Each named move below is a turn or a mirror, shown by a few rows before and after it. Which moves, in which order, take the first row of each later pair to the second? The first pair is answered.
move F:
[ 10 -13   6  -5  -7   1   6  -3   1  13   0   7   7 -14]  ->  [  8 -12   2  -6  -6   4   3  -7  -1  12  -1  17   0 -11]
[  1 -12   3  -4  -5  -1   5  -8   9   5  -3  -3   0  -9]  ->  [ -3 -12   1  -5  -4   3   4 -12   8   5  -3   2  -4  -7]
[ 2 -9  1 -3  3 -8  7  5 14  2  1 10  2  1]  ->  [ 1 -9 -1 -4  4 -6  6  4 11  1  0 13  0  4]
move W:
[-14   4 -14   7  -2   1 -17   3 -11  -4 -10 -21  11  -2]  ->  [ -8 -10  -5   4  17  -6   0  -7  19   8 -10  -1  16 -15]
[17 -3  3 -4 -5  4  8 -9 -8  8 11 -7 -5  2]  ->  [ 15  -4   0  -6  -3   6   9 -11  -5   8   9   2 -10   5]
[ -1  -8   0  -1   9  -4   1 -10   8   5  -8  14  -3 -11]  ->  [ -7   3  -9   1  -4   2 -11  -2 -16  -6  -8   2  -9   3]
[ 12   0  -3  -7  -2  11   6  -7  -8   2  13   0 -11   1]  ->  [15  0  2 -5 -3  7  7 -4 -9  4 13 -8 -6 -4]
move L:
[ -1 -15   4  -2   8   4  11 -15   5   7   4  -7  -1 -16]  ->  [  6  -8  -2  -7  -3  12  15  -5   5   1  19 -12  -1   1]
[ -3  -5   7   8   7 -12  -6   0   2   2 -10  -8   7 -16]  ->  [ 6 -4  5  0  1 -7  8 13 15  0  8 -4 11 -1]
[16 -3 18 -1 14 -1 17  3  8  6 12 -5 11 -9]  ->  [ 16   9   8  -3   0   9  10   9 -16  -4  17 -18   2   6]
[-13   5   5   1   9  -9   7  -1   5   2 -17   5   3  -5]  ->  [-6  7  2 -5  2 -1 16 10 11 -2  0  6  4  8]
move U:
[  5   7  -3   2  -2   1   4 -21   1  13   1   4   5  -4]  ->  [ -8  10  -5   5   0   1  -1 -14   7   5  -7  13   7   5]
[  6   1  10  -5   0  -9   3  -7  -1   4   4  -9  -1 -11]  ->  [ -6   2   0  -3   3  -2  -5 -10  -6  -1  -5   7 -14  -1]
[ -3   1   6   6   2  -7  -9  -4  -7  -1 -15  -8   5 -10]  ->  [ -2   0   5   6   4  -6  -9  -7  -8   0 -15  -7   2 -10]
Pairs:
(two moves a pair)
[ 10   6  -4  -5  -5   9   5  -6 -11   4  12   3 -10   8]  ->  [14  0  1 -7  1  5 14 -5  4  8 15  7 -3  2] | F W
[ 12   0  -1  -4  -7   2   2  -5 -14   7   7 -10  -5  -4]  ->  [-7 -2 -3 -2  3  3 -1 -1  4  1 -5 21 -7  7] | W U
[ -2   7  -3  -8  -2   6  -6  -6 -13  -3  11   4  -7  -2]  ->  [ -6   5   0  -6   3   1 -12 -10 -14  -2   1   2  -5 -10] | L W
[ 14  11  -2 -13  -8  13  14   5   0   5  16 -17  -1  15]  ->  [  4   8 -11 -14   3  22   9  -8   4   6   7  11 -16  19] | W U
[ 11  -6   7   2   1 -14  13   0   1   1  -4 -21  -3 -10]  ->  [  5  -5   1   3   2  -8   4 -10 -11   2 -13 -13 -15 -12] | U W
[ 11   3   7  -4  -5   1   1 -14  -6   6   4 -13   7 -14]  ->  [ -2   5   7   3  -4  -4  -9 -10  -9   1 -11 -12  10 -14] | U W
[  3   3   8   3 -13  -6   3   7 -11   0   1 -29   7 -12]  ->  [  5   4  -7 -10 -13  15  12   6  -1  -3  15   7 -14  17] | W L
[  3   6  -3   4  -1  -3  -2  -9 -13  -3  -8  -5 -11 -11]  ->  [ -7   2   0   7   5  -8  -1  -3   5  -4 -15  11  -6  -8] | W U
[-11   5   1  10  -7 -12 -11   6  -9  -5 -17 -15  10  -6]  ->  [ -7  -4   5   9   4 -16  -7  -6   2   3 -17  -7   9 -18] | F W
[  7   4  -6 -13  -1  13 -10 -10  -8 -10   6   5  -4 -13]  ->  [ 10   3   4  -9  -2   0  -2   6   6 -11   9  -8  16 -14] | U U
[-22   8  -3   3  -6   8 -16   0 -18  -6  -6   2  -7  10]  ->  [-10  -8  15   0  11  -6   5  -1  21   9   1  11  12  -9] | F W
[-21   9  -4  17  -2 -10  -9   6 -12  -7 -15  -9  -1   4]  ->  [  0  -5   5   9  12 -11   4 -17  -3  12  -8  -6  -3 -21] | W U
[ 5 -1 -3 -4  4  5  6 -4  8  0  1 15 -5  8]  ->  [ 2  7 -3  0 -7  4  2 11 -3 -5  2 -1  2 16] | U W
[  4  12   2   3  -5   8   7 -10 -10  10  -1  -3  -5   3]  ->  [-11  10   4   7   0   3   2  -2   1   6 -14   7   5   6] | U L
[-5  5  2 10 -8 -6  3 21 13 -9 -5 -9 15  7]  ->  [ -6  -4   6  10   7  -8   6   8  26  -1 -12   7  12  -6] | L W
[-2  0  2  0 -2  2  5 16 15 -6  7  7 11 12]  ->  [15 -2 -1 -8  0 12  6 -8  0  4 17  5 -8  2] | U F
[ 8 -1 -1 -8  1 -8  8 -9  6 12 -1  1 -4 -7]  ->  [  0   1  -8  -6   1  -5  -1 -13  -1   7 -10   7 -11  -3] | W L
